T: rows in 3 groups, each row roughly a mix of its group's directions:
T (102 x 10):
0: -0.59 -2.39  0.25  1.38  1.14  2.98  0.51 -4.69  3.44 -0.44
1:  3.20  0.33 -1.01  0.36 -0.27  3.82  1.11 -4.96  0.69 -0.30
2: -3.08  1.81  2.17 -0.64 -2.72  1.84 -0.56 -2.92  3.09  2.34
3: -4.59 -0.78 -1.26  3.19 -1.08  4.04  0.22  1.11  0.48 -0.27
4: -0.75  1.13  1.48 -1.24 -1.97  1.29 -1.76 -4.88  3.09  2.24
5:  0.84  0.38  1.78 -2.97 -4.92 -0.01 -2.97 -1.55 -0.25  2.05
6:  0.49  2.33  2.87  1.46  3.65  3.34  1.11  0.89 -2.39 -2.08
7: -0.05  0.27 -3.85 -0.08 -0.33 -3.88 -1.37  4.08  0.83 -1.83
8: -1.64 -0.01  0.62 -0.82 -0.14 -4.60 -1.50  4.69 -1.83  0.07
9: -2.93  0.95 -0.10  3.29  3.98  2.17  3.00  0.06  0.36 -1.62
10: -1.50  2.69  2.27  1.86  3.25  4.35  1.53  0.52 -0.64 -1.39
11: -1.72  0.33  0.85 -2.19 -1.25 -5.07 -1.28  3.33 -1.98 -0.12
12:  2.33 -2.91 -2.70  0.79  3.71 -2.02 -0.98 -2.45 -2.11 -1.24
13: -1.57  1.17  1.41 -1.95 -0.71 -4.66 -1.12  3.92 -1.92  0.56
14: -1.64 -2.34 -2.65 -2.55 -0.95 -0.91  5.14  0.94 -0.60 -1.22
15: -1.58  2.30  1.04  3.04  3.89  2.81  2.34 -1.44 -0.09 -1.96
16: -4.02 -1.81  2.15  0.59  0.81 -4.02 -1.69  2.89  0.24  0.24
17:  0.97 -3.77 -1.75 -3.41  0.88 -1.66 -0.05  2.88 -1.32 -3.02
18:  0.09 -2.35 -1.11  2.56  0.53  3.89  0.58 -4.22  2.26 -0.76
19: -0.61 -1.99 -2.75 -1.62 -3.83 -3.19 -1.19 -0.30  2.56  2.26
20: -3.65  1.69  1.31  1.74  1.64  3.39  2.50 -0.18  3.32  0.26
21:  2.38  3.89  1.36  3.01 -0.14  2.40  0.78 -3.21  1.51  1.39
22:  3.69 -2.79 -3.42 -0.86  0.35 -3.71 -1.62 -1.06 -0.94 -0.46
23: -1.20  2.93 -4.04  1.74 -1.36 -2.92  0.52  3.00  1.05 -1.55
24: -1.60 -3.60 -2.49 -2.61 -0.15  1.10  4.20  0.17 -1.29 -1.84
25:  5.63  2.16 -0.56 -1.62  1.43  1.74  0.11 -2.84  0.10  0.36
26: -3.87  1.84  2.72  1.07  0.54  3.21  2.13 -0.29  3.08  0.97
27: -2.43 -3.54  1.27  2.79  1.18  1.50  0.16 -3.00  3.47 -0.13
28: -1.51  0.87  2.50 -1.85 -5.94 -0.50 -0.34 -0.08  0.81  1.87
29:  2.19 -1.17 -1.54  2.27  1.08  4.58  1.31 -3.41  1.80 -0.43
30: -5.02 -3.17  1.26  1.78  0.70 -2.37  0.28  2.37  0.71 -0.50
31:  0.49  3.83 -1.31  4.12 -1.46 -2.60  0.03  1.30  2.50  1.46
32: -2.09 -4.69 -1.15 -2.82  0.46 -1.53  0.48  2.49 -2.29 -1.66
33:  0.77  1.74  2.49  1.57  3.62  3.05  0.90  0.23 -3.34 -2.42
34: -2.41  1.67  1.73  2.31  4.06  3.61  1.46  0.41 -1.38 -1.35
35:  2.80  2.34  0.46 -2.63 -0.24 -3.87  0.09  3.19 -2.55  0.59
36: -0.83  0.18  2.03 -1.96 -4.51  1.84 -1.81 -3.53  0.84  1.93
37:  3.30  4.21 -1.38 -2.25 -1.25  0.96  1.24  1.75 -3.12  0.49
38:  3.90  1.61 -2.21  1.56  1.50  4.50 -0.08 -1.91 -1.10 -0.17
39: -0.64 -3.00 -0.22  2.28  0.58  3.03  0.65 -4.06  3.34 -0.50
40:  0.70  0.41  1.18 -2.18 -3.49  0.81 -2.84 -4.38  1.35  1.96
41: -3.08 -3.28  2.14  1.08  1.63  0.10  0.61 -3.02  3.79 -0.11
42:  0.32 -0.83 -2.03 -0.73 -0.99 -0.03 -2.95 -5.89  1.09  1.24
43: -0.70 -0.70  3.88 -0.07  0.16  3.37  0.46 -3.96 -0.07  3.04
44:  3.69  1.70 -2.70 -0.18 -1.60  4.23  1.35 -2.42 -0.66 -0.40
45: -0.59  0.10 -4.58 -1.08 -0.28 -3.37  0.09  3.54  0.16 -2.46
46: -1.29 -4.77  0.01 -3.97  0.61  2.11  1.76 -1.87 -0.84  0.54
47:  5.76  1.83 -2.20 -0.65  1.03  2.26  0.95 -1.32 -1.33 -0.35
48:  4.66  2.35  1.34 -3.49 -0.43 -2.49  0.32 -1.88 -0.90  0.71
49: -1.64 -1.92  2.91 -0.38  0.42  2.37 -2.95 -2.85  0.80  3.78
50: -2.66  1.97  3.31  1.23  1.86  3.03  2.45 -0.50  3.16  0.56
51:  1.45 -0.72  0.79 -3.21 -4.76 -0.19 -3.07 -1.61  0.20  2.06
52: -4.53 -2.14  2.28  0.01 -1.00 -4.09 -1.10  1.56  0.88  0.15
53: -2.22  0.64 -0.69  1.03 -2.41  5.17  0.83 -3.32  1.20  0.05
54: -2.60  0.70  0.07  2.12  3.95  1.46  2.29 -1.23  4.02  0.39
55:  2.71 -1.33 -3.08  1.43  4.91 -1.29 -0.31 -0.87 -1.25 -1.95
56: -0.14  0.39 -3.88 -0.52  0.07 -3.26 -1.07  3.94 -0.46 -3.08
57: -3.24  3.89  2.84  1.68 -0.02  2.42  2.27  2.18  0.15 -0.51
58:  1.48 -1.14 -1.73 -2.57 -4.88 -2.73 -2.08 -0.13  1.04  1.69
59: -0.91  2.80  1.79  2.88 -1.14  1.43  0.45 -3.08  2.05  3.90
60:  0.70 -1.18 -0.01  1.36  0.08  3.95  0.16 -4.76  3.25  0.16
61: -2.20 -3.78 -1.17 -3.83 -0.62 -1.51  3.46  1.18 -1.11 -0.28
62:  4.92  1.95 -2.63  0.90  0.42  3.65  1.13 -0.24 -1.43 -0.05
63:  0.85 -0.99 -1.00 -0.16  1.48 -0.71 -1.31 -5.70  3.38  1.26
64:  2.72 -3.12 -2.65 -1.74 -1.28 -4.36 -1.15  1.74 -0.35  0.57
65:  1.82  3.91  1.56  3.12  0.68  1.80 -3.64 -1.84  0.97  0.76
66:  1.13  0.97 -3.20 -0.69 -0.76 -2.01  4.62  1.98 -0.46 -3.09
67: -0.86 -0.27  3.50  1.14 -0.09  2.40 -1.14 -3.52  1.05  4.20
68:  2.91  4.64  2.72  2.24 -0.23  2.16  1.04 -1.97  0.25 -0.67
69:  1.95  1.56 -3.05 -0.26  0.00 -1.87  2.06  2.82 -1.01 -4.50
70: -3.70 -2.94  0.18  2.87  0.36  2.86  0.47 -1.62  3.27 -0.23
71: -0.29 -1.84  1.00  1.90  0.71  2.99  1.09 -5.14  2.73  0.00
72:  1.12  0.62  4.04  0.09  0.91  3.71 -1.86 -3.71 -0.12  1.67
73: -0.17 -1.24  3.22 -1.14  0.76  4.04  1.20 -4.18 -1.24  1.39
74:  2.61  4.36 -0.82 -3.56 -2.25 -0.05  0.19  0.39 -2.82  0.42
75: -2.40 -4.37 -0.11 -3.89 -0.22  0.75  3.07 -1.06 -0.88  0.84
76: -0.03  2.16 -3.46  0.24 -0.65 -2.24  2.41  2.97 -1.04 -3.83
77:  1.47  3.95  0.63  3.41  0.13 -0.44 -4.33  0.09  1.73  0.89
78: -1.30  0.27  3.20  1.07 -0.10  2.43 -1.56 -3.55  1.03  4.17
79:  2.56  3.67 -1.97 -1.53 -1.83 -0.04 -0.38  2.44 -4.10  0.02
80: -2.20  0.15 -0.75  3.10  4.95  1.16  2.91  0.55  0.97 -1.41
81:  1.52  4.46  1.14  3.58  0.54  1.53 -3.08 -1.81  0.70  0.65
82: -0.09  1.18  2.27 -1.53 -4.50  1.31 -1.03  2.32 -3.90 -0.17
83: -0.18 -0.05  2.97  1.17  0.50  1.45 -5.26 -1.22  1.49  2.93
84:  0.93  2.73 -1.17 -1.83 -1.42 -1.85 -0.65  5.08 -2.76  0.44
85: -1.60  2.68  3.06  0.62  1.50  4.76 -0.26 -2.79  0.53  0.14
86: -4.25 -1.89 -1.08  2.65 -0.08  4.19  0.10 -1.15  1.84 -0.69
87: -3.27  1.72  2.53  2.27  2.35  3.16  3.12  0.84  0.78 -0.87
88:  0.81  3.07  2.35  3.19  0.09  3.01 -0.94 -3.37  1.02  2.09
89:  4.68  1.43  1.19 -2.64  0.33 -3.90 -0.03 -1.20 -1.85  0.24
90: -0.25 -0.08  4.18  0.94  0.27  3.19 -0.19 -3.82 -0.17  3.03
91:  2.08  2.95  1.29  2.77  0.83 -0.66 -4.92 -0.53  1.31  1.68
92:  3.23  3.65 -0.29 -1.74 -0.73 -1.78 -0.61  3.00 -3.47  0.82
93:  1.72 -2.15  0.04 -3.23 -4.01 -2.81 -2.50  0.56 -0.41  1.97
94: -2.48 -4.02  2.44  1.46  1.85 -1.95  0.13 -2.30  3.11 -0.26
95:  1.62  2.68  2.14  1.26  0.23  0.96 -3.77 -2.33  2.55  3.08
96:  0.67 -0.31 -1.46  0.57 -0.23 -2.61  1.44  5.50 -2.75 -1.67
97: -0.13  3.16 -3.21  2.03 -1.01 -4.08  1.23  2.77  0.24 -1.09
98: -1.02  3.55  0.96  3.68 -1.04  2.04  0.55 -2.86  1.69  2.80
99:  3.54 -1.82 -0.77  0.61  3.83 -1.15  0.14  1.03 -3.59 -2.41
100:  1.93 -1.36 -1.98  2.05  1.13  4.69  1.20 -3.16  1.89 -0.74
101: -1.36  0.08  2.72  0.12 -0.10  1.13  2.50  5.74 -1.55 -0.62
which group is each row in? (one row of each group first):
-1.32 -2.30 -1.36 -2.81 -0.31 -0.74  4.58  1.23 -2.51 -2.53
L
-1.39 -2.03 -0.45  2.86  3.21  4.10  1.33 -1.67  2.49 -0.47
N
-3.04  3.12  2.33  1.73  1.91  4.32  1.29  0.83 -0.24 -0.66
K

-2.34 -3.54  2.44  2.08  0.87 -0.65 -0.82 -3.25  3.44  0.18
N
-0.55  2.30 -3.82  1.92 -1.27 -3.61  0.14  3.27  1.66 -0.79
L
 6.26  2.19 -0.57 -1.55 -0.40  0.17 -0.80 -2.04 -0.63  0.63
N
 0.08 -1.10 -2.29  2.47  4.66 -0.88  1.79  2.09 -2.09 -2.35
K
 2.58 -0.53 -0.85 -0.09  3.04 -0.11 -2.04 -5.49  1.16  0.10
K
-3.77 -3.00  2.32  1.72 -0.40 -3.48 -1.42  1.75  1.82  0.57
N
 1.62 -0.15  0.46 -2.52 -4.47 -0.30 -2.44  2.35 -3.41  0.35
K
 2.36  0.62 -2.41 -1.17  1.45  0.54 -0.44  1.65 -2.12 -5.44
L
-0.80 -3.97  2.16 -3.44  0.62  3.22  0.23 -2.64 -0.36  1.31
L
